500 stands for zero in the data rows.
Here are some points, one per row:
c(382, 477, 664, 686, 526, 410, 471, 383, 515, 630, 488, 281, 583, 804, 503, 274, 637, 457, 658,
  610, 406, 401, 451, 568, 233, 365, 375, 510, 578, 315, 467, 448)
c(627, 446, 337, 637, 546, 397, 694, 573, 479, 432, 566, 585, 679, 317, 381, 466, 618, 616, 626,
  540, 555, 566, 441, 558, 649, 521, 478, 491, 667, 610, 460, 343)
c(353, 417, 447, 471, 406, 584, 524, 547, 444, 503, 679, 466, 359, 439, 335, 247, 732, 569, 496,
  485, 494, 697, 573, 502, 347, 480, 462, 654, 695, 437, 568, 495)
c(547, 720, 422, 600, 341, 435, 444, 572, 558, 560, 475, 535, 493, 753, 459, 473, 536, 488, 657,
  386, 577, 601, 464, 470, 340, 490, 594, 644, 524, 457, 602, 614)
c(552, 375, 554, 448, 435, 505, 543, 450, 321, 587, 502, 548, 388, 627, 650, 491, 463, 639, 439,
  634, 488, 516, 280, 584, 480, 464, 627, 334, 611, 738, 333, 711)
c(344, 304, 530, 494, 389, 204, 652, 577, 434, 554, 289, 362, 132, 532, 409, 429, 276, 540, 310,
  405, 418, 242, 528, 506, 759, 490, 418, 613, 534, 485, 502, 435)
c(341, 587, 646, 434, 515, 624, 384, 507, 472, 568, 495, 429, 485, 413, 527, 524, 462, 611, 553,
  590, 406, 680, 600, 754, 733, 645, 479, 720, 585, 458, 498, 585)
c(367, 404, 252, 478, 522, 568, 634, 375, 720, 521, 455, 468, 595, 285, 480, 665, 533, 476, 491,
  377, 253, 408, 450, 626, 452, 361, 585, 362, 722, 407, 641, 560)
c(409, 502, 509, 552, 441, 293, 385, 558, 370, 695, 744, 423, 592, 379, 565, 450, 622, 300, 341,
  395, 484, 418, 271, 373, 531, 847, 481, 475, 538, 215, 456, 337)
c(448, 492, 375, 687, 280, 514, 504, 473, 440, 367, 689, 506, 667, 602, 591, 721, 556, 469, 382,
  718, 384, 548, 567, 459, 578, 602, 479, 504, 502, 506, 784, 580)
c(452, 623, 529, 566, 591, 507, 595, 679, 696, 647, 577, 351, 345, 540, 513, 523, 491, 677, 224,
  598, 277, 660, 535, 393, 429, 431, 507, 449, 398, 424, 502, 532)
c(614, 454, 538, 440, 604, 433, 425, 318, 357, 654, 552, 586, 565, 507, 694, 361, 356, 663, 590,
  242, 557, 289, 735, 292, 512, 319, 569, 445, 568, 569, 520, 495)
c(428, 444, 522, 528, 574, 587, 439, 424, 404, 536, 471, 353, 327, 511, 608, 787, 540, 199, 531,
  572, 534, 627, 468, 466, 357, 535, 329, 366, 789, 661, 283, 275)
c(417, 524, 629, 455, 516, 489, 443, 506, 384, 402, 488, 549, 600, 426, 396, 538, 417, 468, 646,
  538, 516, 482, 476, 450, 494, 582, 764, 412, 579, 486, 502, 645)
c(289, 568, 568, 356, 524, 792, 390, 724, 571, 528, 445, 757, 616, 631, 467, 510, 443, 427, 422,
  492, 606, 244, 320, 412, 545, 621, 444, 427, 408, 547, 682, 469)
c(525, 532, 557, 411, 148, 569, 450, 305, 415, 595, 372, 355, 658, 481, 113, 617, 327, 448, 576,
  513, 558, 607, 538, 393, 551, 388, 375, 209, 539, 535, 754, 433)
c(356, 504, 646, 532, 462, 341, 543, 678, 616, 455, 629, 726, 508, 419, 585, 652, 541, 514, 526,
  664, 661, 524, 381, 541, 473, 206, 258, 571, 593, 396, 764, 692)
c(599, 617, 398, 286, 417, 462, 297, 706, 622, 487, 566, 483, 396, 416, 391, 453, 498, 483, 582,
  457, 485, 415, 551, 708, 432, 563, 424, 579, 421, 568, 461, 563)
c(548, 548, 459, 439, 513, 399, 567, 416, 496, 476, 394, 522, 528, 334, 533, 450, 319, 395, 527,
  657, 535, 278, 486, 426, 238, 751, 501, 453, 440, 597, 451, 464)
c(496, 645, 785, 469, 457, 335, 720, 449, 592, 460, 231, 476, 615, 139, 566, 579, 577, 403, 544,
  426, 472, 616, 622, 472, 322, 707, 464, 386, 263, 603, 502, 450)
c(591, 198, 554, 724, 634, 344, 240, 640, 488, 335, 425, 361, 556, 528, 469, 539, 398, 541, 427,
  187, 628, 631, 531, 531, 551, 412, 583, 449, 408, 475, 515, 398)
c(537, 737, 531, 895, 374, 622, 353, 534, 586, 499, 527, 526, 409, 368, 429, 363, 438, 342, 383,
  459, 332, 485, 566, 428, 617, 324, 583, 613, 528, 739, 506, 460)
c(430, 467, 603, 398, 557, 376, 431, 499, 292, 492, 465, 629, 431, 408, 404, 634, 559, 447, 659,
  699, 328, 368, 639, 399, 442, 494, 725, 466, 270, 345, 710, 456)
c(410, 308, 620, 463, 346, 711, 486, 569, 652, 409, 354, 589, 630, 629, 804, 575, 453, 670, 535,
  320, 504, 594, 672, 448, 481, 596, 355, 393, 475, 443, 498, 464)
c(263, 622, 538, 479, 438, 291, 640, 192, 564, 249, 504, 477, 245, 515, 455, 311, 478, 523, 427,
  585, 570, 597, 638, 135, 772, 594, 656, 440, 579, 411, 577, 554)
c(462, 608, 555, 581, 520, 530, 378, 343, 512, 718, 513, 515, 565, 450, 484, 650, 642, 758, 553,
  499, 669, 519, 465, 374, 617, 456, 386, 438, 422, 562, 182, 437)
c(503, 607, 490, 311, 450, 495, 549, 291, 422, 529, 404, 600, 545, 493, 581, 449, 607, 463, 376,
  533, 612, 475, 380, 629, 438, 362, 601, 833, 387, 598, 671, 249)
c(433, 503, 583, 540, 545, 493, 536, 425, 470, 603, 558, 717, 578, 384, 460, 495, 652, 357, 488,
  448, 396, 493, 448, 611, 551, 345, 501, 454, 493, 456, 329, 650)
c(565, 452, 555, 625, 823, 519, 553, 449, 655, 662, 340, 646, 542, 529, 466, 421, 281, 539, 484,
  640, 715, 635, 485, 550, 451, 696, 559, 588, 604, 544, 538, 367)
c(509, 609, 586, 601, 579, 605, 512, 391, 439, 355, 786, 389, 426, 391, 485, 425, 282, 558, 145,
  435, 751, 453, 541, 639, 419, 464, 523, 318, 482, 445, 424, 514)
c(544, 627, 481, 401, 655, 531, 773, 575, 357, 488, 664, 552, 423, 713, 371, 522, 376, 465, 568,
  416, 388, 612, 619, 630, 587, 448, 233, 455, 375, 332, 411, 456)
c(422, 534, 611, 523, 700, 441, 670, 626, 453, 530, 371, 279, 531, 652, 470, 482, 605, 467, 453,
  418, 573, 344, 531, 560, 612, 450, 582, 577, 534, 488, 433, 530)
c(537, 341, 399, 484, 584, 523, 526, 418, 304, 500, 498, 467, 467, 484, 583, 604, 570, 381, 381,
  398, 541, 722, 389, 266, 371, 512, 492, 758, 328, 466, 506, 722)
c(470, 594, 435, 643, 568, 679, 538, 561, 363, 346, 368, 579, 436, 433, 422, 664, 572, 624, 561,
  680, 549, 520, 540, 454, 469, 331, 749, 402, 403, 463, 569, 208)
c(661, 519, 497, 657, 555, 618, 588, 469, 293, 543, 476, 177, 326, 478, 679, 467, 585, 680, 564,
  385, 476, 108, 533, 519, 647, 619, 295, 641, 528, 479, 605, 488)
c(730, 502, 628, 255, 423, 365, 434, 695, 573, 595, 699, 458, 465, 574, 686, 648, 450, 558, 522,
  436, 533, 497, 637, 472, 403, 490, 724, 547, 679, 632, 524, 422)
c(459, 423, 541, 551, 296, 628, 606, 602, 593, 377, 660, 341, 732, 614, 600, 365, 403, 519, 697,
  448, 511, 435, 395, 567, 446, 517, 599, 548, 427, 475, 308, 445)
c(628, 440, 348, 597, 667, 389, 373, 475, 617, 574, 562, 453, 591, 531, 501, 568, 321, 602, 602,
  727, 319, 521, 511, 496, 546, 451, 434, 593, 337, 505, 454, 650)
c(445, 353, 477, 459, 409, 632, 420, 350, 555, 549, 496, 472, 577, 524, 168, 663, 596, 628, 362,
  545, 656, 433, 747, 707, 429, 620, 611, 459, 419, 593, 535, 579)
c(689, 387, 541, 234, 646, 640, 410, 451, 554, 596, 530, 442, 539, 414, 549, 337, 358, 415, 527,
  544, 347, 616, 293, 534, 678, 428, 575, 457, 421, 482, 717, 488)
c(510, 644, 303, 304, 631, 470, 632, 654, 497, 535, 443, 315, 607, 525, 418, 546, 594, 568, 526,
  447, 599, 508, 284, 235, 526, 506, 564, 479, 464, 605, 457, 580)
c(642, 573, 518, 298, 534, 447, 352, 370, 595, 131, 493, 587, 531, 559, 343, 670, 370, 618, 318,
  464, 237, 422, 351, 493, 515, 452, 460, 771, 619, 395, 240, 389)
c(319, 566, 128, 468, 530, 441, 460, 389, 602, 618, 591, 585, 443, 562, 664, 626, 485, 243, 579,
  470, 609, 537, 615, 597, 536, 518, 584, 501, 465, 340, 453, 552)
c(737, 349, 649, 613, 579, 512, 659, 402, 759, 508, 635, 518, 308, 639, 389, 483, 800, 240, 567,
  391, 508, 385, 432, 428, 613, 586, 482, 432, 475, 581, 511, 489)
c(524, 254, 450, 380, 415, 625, 497, 587, 583, 473, 553, 614, 268, 418, 555, 384, 468, 577, 677,
  580, 512, 459, 449, 422, 389, 501, 483, 527, 288, 583, 384, 296)
c(554, 520, 454, 454, 539, 488, 576, 510, 398, 497, 473, 541, 647, 638, 585, 519, 584, 321, 478,
  503, 444, 581, 479, 604, 686, 575, 612, 502, 572, 634, 442, 558)
c(524, 638, 458, 489, 552, 431, 153, 501, 561, 179, 416, 385, 371, 484, 646, 390, 680, 564, 616,
  529, 616, 577, 374, 725, 550, 407, 322, 335, 444, 533, 541, 568)
c(538, 417, 386, 449, 530, 607, 445, 632, 547, 410, 473, 409, 655, 421, 510, 295, 570, 280, 416,
  677, 596, 454, 812, 341, 554, 331, 309, 564, 548, 548, 363, 643)
c(694, 516, 426, 546, 216, 512, 611, 518, 491, 638, 367, 596, 605, 475, 617, 407, 454, 478, 421,
  610, 577, 569, 476, 608, 570, 437, 508, 468, 415, 339, 351, 533)
c(317, 438, 466, 572, 509, 549, 542, 530, 423, 441, 577, 703, 472, 503, 479, 482, 286, 579, 646,
  274, 453, 522, 401, 523, 339, 539, 415, 572, 425, 809, 538, 571)
c(764, 572, 428, 576, 417, 696, 563, 580, 455, 486, 234, 642, 401, 452, 504, 551, 465, 497, 614,
  439, 591, 544, 489, 493, 382, 619, 493, 458, 674, 229, 421, 730)
c(498, 496, 394, 458, 571, 343, 395, 553, 440, 478, 439, 675, 550, 657, 458, 253, 675, 652, 309,
  517, 195, 568, 541, 628, 358, 553, 389, 358, 556, 458, 555, 426)
There is one direction along which these points spread out most. Take the direction at right angles to it along which they spread out most. Go by this last direction. How far along it is each point below, from 0 to 99? 50 is the average, and the first point above lies past it. One standard deviation of the points above along it is 16.
c(496, 645, 785, 469, 457, 335, 720, 449, 592, 460, 231, 476, 615, 139, 566, 579, 577, 403, 544,
  426, 472, 616, 622, 472, 322, 707, 464, 386, 263, 603, 502, 450) 24
c(263, 622, 538, 479, 438, 291, 640, 192, 564, 249, 504, 477, 245, 515, 455, 311, 478, 523, 427,
  585, 570, 597, 638, 135, 772, 594, 656, 440, 579, 411, 577, 554) 0
c(452, 623, 529, 566, 591, 507, 595, 679, 696, 647, 577, 351, 345, 540, 513, 523, 491, 677, 224,
  598, 277, 660, 535, 393, 429, 431, 507, 449, 398, 424, 502, 532) 48
c(410, 308, 620, 463, 346, 711, 486, 569, 652, 409, 354, 589, 630, 629, 804, 575, 453, 670, 535,
  320, 504, 594, 672, 448, 481, 596, 355, 393, 475, 443, 498, 464) 69
c(462, 608, 555, 581, 520, 530, 378, 343, 512, 718, 513, 515, 565, 450, 484, 650, 642, 758, 553,
  499, 669, 519, 465, 374, 617, 456, 386, 438, 422, 562, 182, 437) 53
c(341, 587, 646, 434, 515, 624, 384, 507, 472, 568, 495, 429, 485, 413, 527, 524, 462, 611, 553,
  590, 406, 680, 600, 754, 733, 645, 479, 720, 585, 458, 498, 585) 57
c(628, 440, 348, 597, 667, 389, 373, 475, 617, 574, 562, 453, 591, 531, 501, 568, 321, 602, 602,
  727, 319, 521, 511, 496, 546, 451, 434, 593, 337, 505, 454, 650) 67
c(356, 504, 646, 532, 462, 341, 543, 678, 616, 455, 629, 726, 508, 419, 585, 652, 541, 514, 526,
  664, 661, 524, 381, 541, 473, 206, 258, 571, 593, 396, 764, 692) 63
c(614, 454, 538, 440, 604, 433, 425, 318, 357, 654, 552, 586, 565, 507, 694, 361, 356, 663, 590,
  242, 557, 289, 735, 292, 512, 319, 569, 445, 568, 569, 520, 495) 43
c(524, 254, 450, 380, 415, 625, 497, 587, 583, 473, 553, 614, 268, 418, 555, 384, 468, 577, 677,
  580, 512, 459, 449, 422, 389, 501, 483, 527, 288, 583, 384, 296) 62
c(430, 467, 603, 398, 557, 376, 431, 499, 292, 492, 465, 629, 431, 408, 404, 634, 559, 447, 659,
  699, 328, 368, 639, 399, 442, 494, 725, 466, 270, 345, 710, 456) 19
c(524, 638, 458, 489, 552, 431, 153, 501, 561, 179, 416, 385, 371, 484, 646, 390, 680, 564, 616,
  529, 616, 577, 374, 725, 550, 407, 322, 335, 444, 533, 541, 568) 74
c(627, 446, 337, 637, 546, 397, 694, 573, 479, 432, 566, 585, 679, 317, 381, 466, 618, 616, 626,
  540, 555, 566, 441, 558, 649, 521, 478, 491, 667, 610, 460, 343) 54
